Rotation paths and how fast each direction turns (deg/step):
Each turn is a multiple of 5 degrees from 10 to 175, or 0.
Each row of a path follows its step; steps can be skipped.
Path 1:
step 0: [ -7  -5  18   0   1  10   2   9 -23  -2  -5   8   3   0   1   2   6 -10
  21 -12   8   6  -6  10  -3  21   2  14   1  -5  12 -10  12  -9  -6   4
  -2  -1  14   9   6]
step 3: [ 11   8 -13  -5  -5   6  -1 -14  -4 -18 -15 -16   2  -6  11   9  -4   5
  11 -10   0  12   7  -3   3  -4  14 -10  -2  -1   0   1  -5 -18  12   3
   2 -14   9  10  13]
step 5: [ 17  -6  -3  -4 -12  -6   2  -1   9  16   7  10   1   4   3   8   8 -10
  -3  21 -15  -5 -26 -10 -16  -4  10   2  -1   0  -4   0  -5   1   6 -12
   1  -1 -10   8  -5]
step 8: [ -4  -6  25   8   3 -25   6   7   9  -1   5  -5   3  -4  -6 -14  -9  -8
 -14   6  -1   3  -3   2  -2  -7  -4 -13  -4   6  20  -5  -3  -8  -6 -10
  20   7   4   5  -4]
step 14: [  4   5  -4 -16  -6   8   0   2  -5   1   1  -9   2   6   2  -2  12 -12
 -17  12  -8  -7  11  -4  -9 -16   7   8   4   6 -18   0   0  -6  -5  -2
  -4   2 -21  25 -11]
step 22: [ 13  -3 -19  14   0  -4  -7  -4   1 -17   2  10   6  -3  -5   3  11  14
   7  11 -15 -14  -6 -26  -8  11  -1  -6  -6   5   4   2  11  -4   7  10
 -10  -2   1   3   2]
step 30: [ -1   8   6   0  -3  -4  -2  -4   8  -2 -15  12  -5  12  12   3   7  -2
   1   9  -9   4  -1   3  -7   2 -16   7  26 -14  -8  -6  -2   5 -13 -10
 -16  11   8  14  13]
step 32: [ 19  -5 -13  -2   4   1 -17   9  -5  -4  -9 -11   0   2 -12  -8  -4   5
   2 -16  -1  -8  17   1 -14  -5  10  14  -2   6 -10  12  -5   5  -1  12
  -6   7 -15   9 -13]
step 34: [-12  -9  12  -7  -2  -9  13  15   5 -11   7  17  16  15  -4   7  11   6
  -8  -2  13  -6   3  -7  -8   5  -1 -13  -3 -13   2   0   6  -8  10  -8
   3  -2 -11  -7 -16]
Directions:
[ -3  -1   7   0  -3   1   1  -6  -3   2   1   1   1   2   0   3   3   1
 -10  -4  -3  -2   1  -2   8   0  -2   2   4  -3   0  -2  -2   2   5   1
   2   2   1   6  -2]  110
[-1 -4  1  5 -4  7 -1 -3  2  1  2  1  0  0  1 -1  8  5  4 -1 12  3  2  1
 -4 -2  0  0  0 -1 -1  1  0  0 -2  2  2 -2 -3  5 -2]  20
[ 3 -1 -1 -3  3  4  0  1  1 -2 -2  1  2 -5  4  4  2  0  4  3  1  2  1 -3
  6 -3 -7  3  2 -1  7 -1 -4 -2  0  1  3  6 -5 -1  5]  40
[ 3 -7  2 -1 -1  1  6  0  3  2 -3 -3  0 -2  3 -2 -7  1 -2 -4  2 -3  2  1
  2  1  2 -3  1  4  0  6 -3  4 -2  7 -2 -5 -3  1  5]  85
[ 2 -1  1  1  0 -3  1  4  0 -7 -4  0  0  5 -8 -3  6  4  4 -4 -3 -1 -1  3
  2  1 -7  4 -1  3 -1  1 -1  0 -1  4 -1 -2  3  4  4]  35
Path 2:
step 0: [ -7 -11  16  -1  10  16 -19   3   7   1 -13   2  -8  18   4  -6 -18  14
  -3   2  -4 -10  -1  -4   9  -5 -10   8  18  -1  -1 -16   0   8  15   4
 -11  14  10  -1   5]
step 1: [  6 -12   7  -3  -6   3  -1  -2  -9  14   0  13 -13   1   6   6   2  16
  12   8   7 -17  -5   1 -24  -9   2   0   9  11  -4  -3 -19 -14  15  14
   8   4   2  15  11]
step 3: [ -4  -7  -4  -5   1  14  13   1   1  -7   4  21 -17   5  -1   0 -16   8
 -19   8  14   2   0  -8  27  -2   2  19  -3  -2  -6 -10  -8   4  -1   4
   6   3  16  -7  11]
step 8: [  5  -3 -11   9  -8  18 -13   0  -7   5   6   3   2   6  -1   7  -2   5
  -7 -19   1 -11  -3  12  -8  -5 -17   5   0  21   0 -15   3  -2  11   2
 -27  15   5  11  -9]
step 9: [  8  -6 -11  17   2  12   2  -3   5  -5  -7   7 -11   5 -14  11 -17   7
   2  13  -6 -16   2   8  -1  -1  12  20   6 -11 -11 -10 -13  -6   7   5
   3  24   7   4  13]
step 17: [ -7   7  10  -1  -4  10 -10   2   6  -1   5   8   3  17 -12  -5 -16   8
   7  -2   6  -9  -1   0 -14  -8 -24  19  -1   7 -23   0  -5  -7  12 -10
   1  14   0   9  14]
step 19: [  8 -14  -9   1  -6   4  10  13   6   7  -2   9 -15   3  15  -1 -26  -1
 -15  -9   5 -10   3  22  -1 -16   6  -1   1   2 -17  -4  10  10   1  15
  -4  -5  -1 -12  -1]
step 25: [ -7  -7   1   1   3  20   2  17 -18  13  12   6 -15   5  -6  -5 -10   3
 -11 -12  -9   0   3   8   6 -15   1  16   9   7 -10  -1   9 -10  14   5
  -9  18   2 -11  10]
step 28: [ 12   7 -10  -8 -11  16  11  14  -3 -12  -2  10  -6  -6   6  -9  -8 -11
   2 -13   6  -5 -14   8   8 -10  -6  29  -5  -9  -5 -20  16   0  -1   2
   2  -1   7  -2   6]
Directions:
[ 7 -3 -5 -1  3  0  4 -5  2  5  4 -2 -3  4  2 -7  2  0 -1  3  3  0  5 -3
  1  1 -3 -1 -1 -3 -4  1 -2  2 -3 -2 -6 -6  1 -2  0]  90
[-1 -1 -4  3  4 -1 -1 -7 -1  1 -2  2  5 -4  7 -1  1  2  2  3  1 -3 -5  4
 -3  1  3 -3 -4  3 -5  4  2  2  1  5 -3  5  2 -3  1]  100
[ 2  1  0 -5  2 -3  1  0 -3 -5 -4  2 -1 -1  1  3  1 -7 -3 -1  0  0 -6 -4
  3 -7  1 -2 -4 -3 -6  2  1  1 -3 -2  1 -4  5  2 -6]  45
[ 2 -1  2  3 -3  1  5 -3 -1  0 -5 -3 -2 -1 -2  0  5  5  6  4  1 -2 -2  1
  0 -1  6 -1 -3 -4  1  3  0 -6  3 -7  3 -3  0  5  4]  130
[ 1  3 -2 -1 -8  0 -2 -5  2 -4  0 -3  2 -7 -4  2  3 -1 -2  4 -5  3  1  3
  4  2 -3  6 -4  0 -3 -3 -4  3 -3  2  1 -1  4  0  5]  60
[-1 -1 -1  1 -2  1 -3  1  1  5  4  1  3  2 -5 -1 -2 -8  5  1 -1 -1 -2 -4
 -8  0  7  4 -4 -2  1 -3  0  0  0  2 -2 -3  6  0  2]  95
Path 3:
step 1: [ -9  11   9  -7  -4 -10   3  -4   0  14   6   0  14 -29 -10   2   5   0
   3   2   6 -22  -1  -6  -7  12   2  -5   0  -8   7 -21  -6   2  12 -27
  10  -3  -4 -28   7]
step 6: [  2   3   7  -3  -8  -2 -14  15 -11   0  -4 -17  12 -20   1   1  -4  14
   5  18   8  -5 -10  15  12 -14  14 -27  10  16   6  10 -20   5   2   4
  -1  -2   7 -17  -4]
step 7: [ 25   1   2  -4   5  -8  -5 -20 -12   8   6   9  16   4   2   6   9   1
 -12  -5 -18 -14  20  -2 -25  10  16  11   1  -9  -4  -2 -11   3  19 -15
  10   9  -1   6   5]
step 11: [ -8  25  -5  -3  -7   7   5  10  -2  11  10  12  -6  -1  -9   1  13  23
  -1  -6  18 -15  -7   5  20  -4  -8   0  12   4  -1   2   4 -23  17  24
 -11  -3  -3 -14   0]
step 20: [ -4  -7   9 -10 -12   0  -9  -4   4   5  20  -1 -20   4  12   9  -1  -2
 -14 -24   3 -10  -7  -3   0   8   5  -6   8  -8  -3 -16   2  23  11   6
  26  -3 -13 -24  -4]
step 21: [-19  20 -11  -8   3  -1  -2   0   5  -9   0  14  -8   3 -12 -18  -1 -18
  19   2 -10 -23  -1  10   4   8  12   0  -6  14  14  -5   9  -7  -1  -2
  -4  17  -7  22  13]
step 24: [ 11  16 -10   8  -1 -16   1  -1   4  15   6   0  -3  -1  -9  -6  16  -3
 -14  24   8 -13  18 -11   0   5  -4   0  -2   6  12  14 -18 -14  19 -21
   3   8  17   5   8]
step 25: [ 16   1   6  11  -8  -8   1  -5  -7  -4   9   5 -18 -14   8   2 -10   8
   5 -12 -21   3   9  15  -5 -16   5  -9  10   7 -25  12 -19  16 -13  10
  -7  -6   0 -18 -13]
step 31: [-20   2 -13   2  -5 -21  -8  -4   0   8   3   6 -11  -1   5 -10   8  -4
  -1  -9  -4  -8 -10   6  17  -5  -2 -26   4  12 -18 -14  -9  28   0  -2
  19 -16   5  -4   4]
Directions:
[ 6 -5 -2  0 -3 -2 -2  2 -1  2  3 -1 -1  4  1 -1  4  3  1 -1 -3 -5 -1  3
  5 -2 -5  2  3 -1  2 -2  4  0  3  4  6 -1  7  1 -7]  160
[ 3  0  0 -6  5 -2 -1 -2 -1 -3  0  1 -2  2  1  2  8  1  1 -3  4  4  1 -2
 -1  7 -5  2  2  3  0  2 -1  0 -1 -5  6 -2  1 -7  3]  170
[ 6 -1  0  2  3  3 -1 -1 -2  4  3 -3  3  0  7  0 -4 -1  3 -1  0 -3 -1  0
  0  5  1  0 -2  5 -7 -5  3  5  2 -4  0 -6 -4  1  0]  135
[ 1 -1 -1  0 -1 -6 -7 -7 -1 -2  2  1 -2  1  3 -4 -3  3  2  4  5 -3  2 -1
  0  6  0  2  2 -6 -1  2  4 -4 -3 -4 -4  3  2  5 -1]  130
[ 8  2 -2  1  1 -2  6  0  6 -2 -4  4  2  1  3  0  3 -7  1 -1  7 -3  4  4
 -2 -3 -2 -1 -1  0  1  3  3  0  3 -2 -2  4 -3  3 -3]  130
[-2 -2 -2  1  0 10 -3  0 -1  3  3  1  2 -1  3  4  5 -1 -6  1  4  1 -3  2
 -1  2  7  3 -1 -6  0  2  0  1  2 -2  5  7 -1  0 -1]  110
Path 4:
step 6: [  0  11  17 -11   3   6 -11   5  -5   3  -1  -8 -21  -3  -9  15  19  13
  -6  13   3   0  12 -14  16  14  -5   2  19   0  17 -11 -12   5   6   1
  -3   6   4   5  -8]
step 8: [  4   7   2   2  15 -21  14  -2   2 -11 -16 -21   7  12  -8   0 -11  12
  11  -3   0  -8   4   3  11  -2  13 -12  -5  -3 -10  -6 -19  -6  -6 -10
  21   6 -10   0  -5]
step 11: [ -4  16  -5  13   1  -7   2   6  -8 -15   5   7   3  -5 -17  -2  10   2
 -16 -14  -1   8  -8   5  11  -6  -4 -26   6  -7   9  13  -6 -27  -7   0
  -4  -3  -3  10  10]
step 12: [  5   9  11  -3  13  10 -13  -1 -11  -4  -3   5   1  31  14   3  -2  -4
  -5   1   7  -9  -2  12   4  -1   5 -11  10  14  14  26   3  -4   0  10
   4   5 -10  12 -12]
step 20: [  9 -21  -8 -13   3 -15  -2   2 -14 -11  -7  15  -7   7   3 -11   3   6
   0   2 -10  -6 -21 -17  -2  18   2   5 -12   2   3  -3   2 -15 -17  -3
   3   8 -13   5  -9]
step 23: [ 10 -23   4  22  -2  10  -3 -21  -6 -13  -5  -4   1  -9 -11  -2  -5  -2
  -6  -8  -6   6   0   8   3   2 -14   7 -20   6  18   8   8   8  -9   9
   2   5  -9  11  14]
step 24: [  2   5   2  -7   5   4  -5   2  -4  -3   8   5   2 -13  -6  33  20  10
   0  -7 -19 -16  -4   4  -2   0  17   8 -12   9  14  14   9  12  -2   8
   1   7  -9 -12   6]
step 28: [  1  -7  -4  -2  13  -3   9 -10  -4  20  11   1 -17  -2 -17  -1  -6   9
  -9  20  -6   6  -9  -6   0   2  -9   8   6 -10 -15  16  19   9   6   5
 -12   8  -2 -15 -12]
step 32: [-13  -3  -1   0  -4   6  -2  -8  -4   3  -5  -4   6  -4  -6 -15  11  14
   4 -13  -2 -11   8 -29  -9  -1   0  15   1  20  -7  -1  21  -1 -10   0
 -10 -21  11  -5   1]
Directions:
[-4  3  3 -7 -1 -5 -1 -1 -1  4 -1  4 -4  0 -3  0  0  5 -5  3 -1 -4 -3  1
 -4 -3  1  6  3 -1  2 -6  5  4 -3  3  1 -3  5  0 -1]  95
[ 3  6  7  5 -2  3  2 -2 -1  4 -5 -1 -5 -1  0 -4 -3  2 -4 -8  2 -3 -1 -5
  1 -3 -2  0  1  0 -2  5 -2  2  1  5 -3  1 -1  2 -4]  70
[ 1 -2 -3  6 -7 -1 -3 -4 -3  1  6  0  2  0 -3  0 -5  5 -2  2  2 -2  4 -2
 -3 -2  1 -2  2  6 -3 -2  1  7  3 -5  3  1 -4  3  0]  80
[ 0 -3  9  0  3 -3  6  0  1 -9  1 -1  0 -4 -2  5  1 -1 -2  0  0 -5  0  4
 -5  0 -4 -3  2  4  1 -2 -3  1 -4 -1 -1  3 -4  1  0]  25
[-1  2  1  6  0 -5  1 -2  2  2 -3 -2  3 -1  9 -4  0  1 -3 -2 -5  3  0  8
 -1  7  0  4 -1  4 -2 -1  4  4 -2  0  1  2 -2 -2  1]  135
Path 5:
step 2: [ 16   2  15  -7   1   1  -2 -10  -2   8  12  16   2  -8   6   6   3  13
  10  -7   2   1   7 -13  15  -3   7  11   1 -15  -2 -21   3 -19  13  13
 -13   8  10   2 -13]
step 4: [ -9  16   1  -7  -8 -12  -1  -1  13 -10  -6   7  -6   8   3  -5  15   1
   4   9   2   7  18   3  -5 -22   5  -6  -3  -2  10  -5   0   6  13 -27
  18 -15   1  -6  -6]
step 11: [ -6 -10   4  -2   8  -8  16   3  -6   4  -5   9   5   1  -1  20   4 -14
  -4  21   6  16  22  -6   5   2  -9 -11 -13  -4   6 -18   2 -10  -6  -9
   6  -7  10   1 -17]
step 15: [  1  10   3   4  -9 -27 -14   2  -7   6  -5  15 -14 -14  -1   0  -4   4
  11  18  -3 -13  24  -3   6   3  -3  -3 -13   3  -7   3 -15  -7   8  -6
   5  -9  -8   8   5]
step 16: [ 13  10  23  -7 -11  -1  -5 -12   0  -5   4  14  -2   4  -5  -7  -3   0
  11  -3   9   4  -5 -19  14  -9 -23  -7   9  14  -9  -2  -3  -7  -7 -15
  -4   0  11  13  -9]
step 21: [ 12   4  -8  -7  -2 -10 -17   0   9   3   9  26 -16  -7   8   9   3  -4
   4   3   7  -2  16  -2  12  -5   4   0  -2   2  14   9   1  17   8  12
  -5 -11 -15  13 -16]
step 24: [  5   4   5 -11   1 -19 -15  -7   9 -20   0   6  -5  -5  15   1  -3  -2
  -7   4   5  15   2  -7   1 -10   1  -5  22  -6   3   9  -7   9  14  -5
   1 -13   0  10 -27]
step 29: [ -8  16  -6 -10 -13 -14 -17   5  13  19 -11  27   6  -1 -10  -3  -1  14
   2  -3 -15  -4  -4  -5  13 -13  -4  -2   5 -10   6   8  -1   5   9   1
   4   0  -4 -12   7]
step 31: [ -7 -11  19 -14  11 -17   2  -5   4   0   6  -6  20  -3  16  -6  -3  -1
  -1  16   9   8  21  -1   8   3   1   6 -16 -16 -10   2 -15   5  -6   1
   4   3   9   5 -13]
Directions:
[ 4  3  0 -3 -1  3 -8 -4 -2  2  2  6 -6  0 -4  1 -4  3  4  0  2 -1  1 -1
 -2  2  5  1 -5  5 -1 -3 -1 -1 -1  5 -4 -1  1 -2  6]  55
[ 4 -1  2 -5  2  1 -2  5  4 -1 -6  5  1  5 -1 -1  2 -1  1 -6  0 -3 -1 -1
 -1 -3  2 -2  2  3  5  3  2  6 -1 -4 -4  6 -4  0 -2]  90
[-3 -3  5  1 -3  2  2 -1  2  8 -2 -1 -1  5  6  1 -6 -2 -2 -1  3  4  0  0
  4  1  1 -3 -4 -1  0 -2 -2 -2 -1  0 -5  5  2 -8 -1]  125
[-2  1  1 -3  5  2 -4 -2  1 -1 -1 -4 -5  2 -1  3  5 -3  0  1  2  0  7  1
 -5  3 -2 -3 -1 -2 -3  6  6 -1  5  3 -1 -2  1 -4 -5]  110
[-5  4 -2  1 -2  3  1 -3  6 -3 -1  1  0 -7 -1 -2  1  2  2  1  1 -1  5  4
  8  5 -1 -2  1  2  0  3 -2  8 -5  2  2  4 -1 -4  0]  45
[ 2  0 -2  0 -7  2 -4 -2  2  2  0 -4  6  4  5  4 -3  6  7  2 -5  1  5  2
  0 -2  2 -2  0  0 -1  4  1 -1  3 -3  2 -1 -7  2  1]  130
Path 6:
step 2: [  4 -19  -4 -20  -2  14 -11  -6 -15  -2  -9   1   0   1  14  -2  -7  -2
   9  34  10  -8   1 -13  -8  -8   5   5  -3 -10  -1   5   3   0  14 -11
   3   0  15   5   7]
step 3: [-19  -8  -6   3   3  -7 -23   8   4  -6  -2  -2   9   5   7 -11  -8 -11
  -8  15  11   5 -10  -4   3  24   0 -12   8 -17 -14   2  -3  -3   9  16
 -10   4   9  13   3]
step 13: [  5   1 -12  -2  17   7 -12  18   7  -8 -12  -2   5  -6   1   2 -12  -1
   9  29  -1  -7 -10 -10   3  -6  12  13  -5   1 -10   2   3 -12  17   3
  21   5  13   1   2]
step 14: [  8  -9  10  -3  10  15 -22   2  -1   8  -2  11   3  -2  -6  -1  -9 -13
  -3  26  10   7  -3   3   1   6  14 -16   9   4  -5   5  -5   5  -2  20
 -19 -11  10  11   1]
step 17: [  3   1  -9  17  14   4 -10   8   8   8  17 -16   1 -12  -8   7   8   3
   4   5  10  10  -2 -19  -2  11   1  13 -15  -1 -13  19  15  -5  13  14
  -1  -7  -2  -6   8]
step 18: [ -6  -1  30   0   9  25   1   6   7  -5  15  -5 -22 -12 -11  15  -4   9
   7  13  -6   1 -14  -7  10  -1   3  -6   4  -1   3   7   1  11  -3  14
   1   1  -2  10   5]
step 21: [ -5 -19  -7  -9  14  -5  -2  -7  10   3   8  -4  11  -4   9   0  -7  -6
  -2  19   2  -7 -12  -9   1   6   0   6  -3 -18 -15  -5  18   8  15  20
  15  16  -4   2  10]
step 27: [ -4   2 -16   4   4  14 -14 -12  -2  26 -11  -4   1 -20  -3   0   2   6
  -7  -7  -1  -3 -12 -13   8   1   5  -2  -5  -4  -4  15 -15 -15   1   6
  -8  25  13   0  -1]
step 35: [-24   3 -15   9   9   8 -13   7  -3  10  -8   0 -10  -5 -11   1   3   2
   0  15   4  19 -14   0  -8  16   7   2 -12 -17 -11  12  -7  -7   8   5
   0  -2  16   8  13]
Directions:
[-1  2 -1 -4 -3 -4 -2 -6 -3  6 -1 -6  3 -1  2 -1 -1  0  5  0 -5 -3  5  2
  2  3 -2 -3  6  1 -3  0  3 -2  0  5 -3  2  3  2  6]  60
[ 2  3  1  0 -3  1  1 10 -2  0  3  0  1 -2 -2  1  0  7  1  4  1 -4 -4  1
 -4  3 -3  2  3  0  1 -5  0  0  0 -4 -3 -2  7  0  7]  65
[-1  3  2  3 -1 -1  0 -2 -3  2 11  5 -6  3 -4 -4  3 -6 -2  0  2 -1  3 -1
  1  5 -1 -2 -2 -2 -4 -1  1 -4 -1 -1  4  1  2  5  2]  125
[ 0 -3 -3  1 -1 -1 -1  2 -6  5 -2 -5  4  0  1  4  1  6 -1  4  5 -2  2  0
 -1  1  6 -1 -4  0 -4  3 -2 -7  3 -5  6  0 -2  2 -3]  100
[ 1 -2  4  3  1 -4  2  6  3  5  0  1 -5  1  3  3  5  1 -2  4  0  1  1  5
 -1  1  3 -5  4 -1  3 -3  2  2  3  4 -3  3 -8  4  0]  100
[-2  2 -5  5  3  2  2 -1 -4 -2  0 -5 -3  1  1  2  1 -2 -1 -5  3  0  0 10
  3  0  2  5  3 -3  2 -2 -7  0 -3  0 -3  6  3  3  0]  95
[-6  2  3 -6  1 -2  3  1 -3 -1 -1  1  1  3 -1  0 -2  1 -2  2 -7 -7 -4 -2
  4 -4  2  3 -2 -5  4 -1  0  1  5  1  5  4  2  5 -1]  135
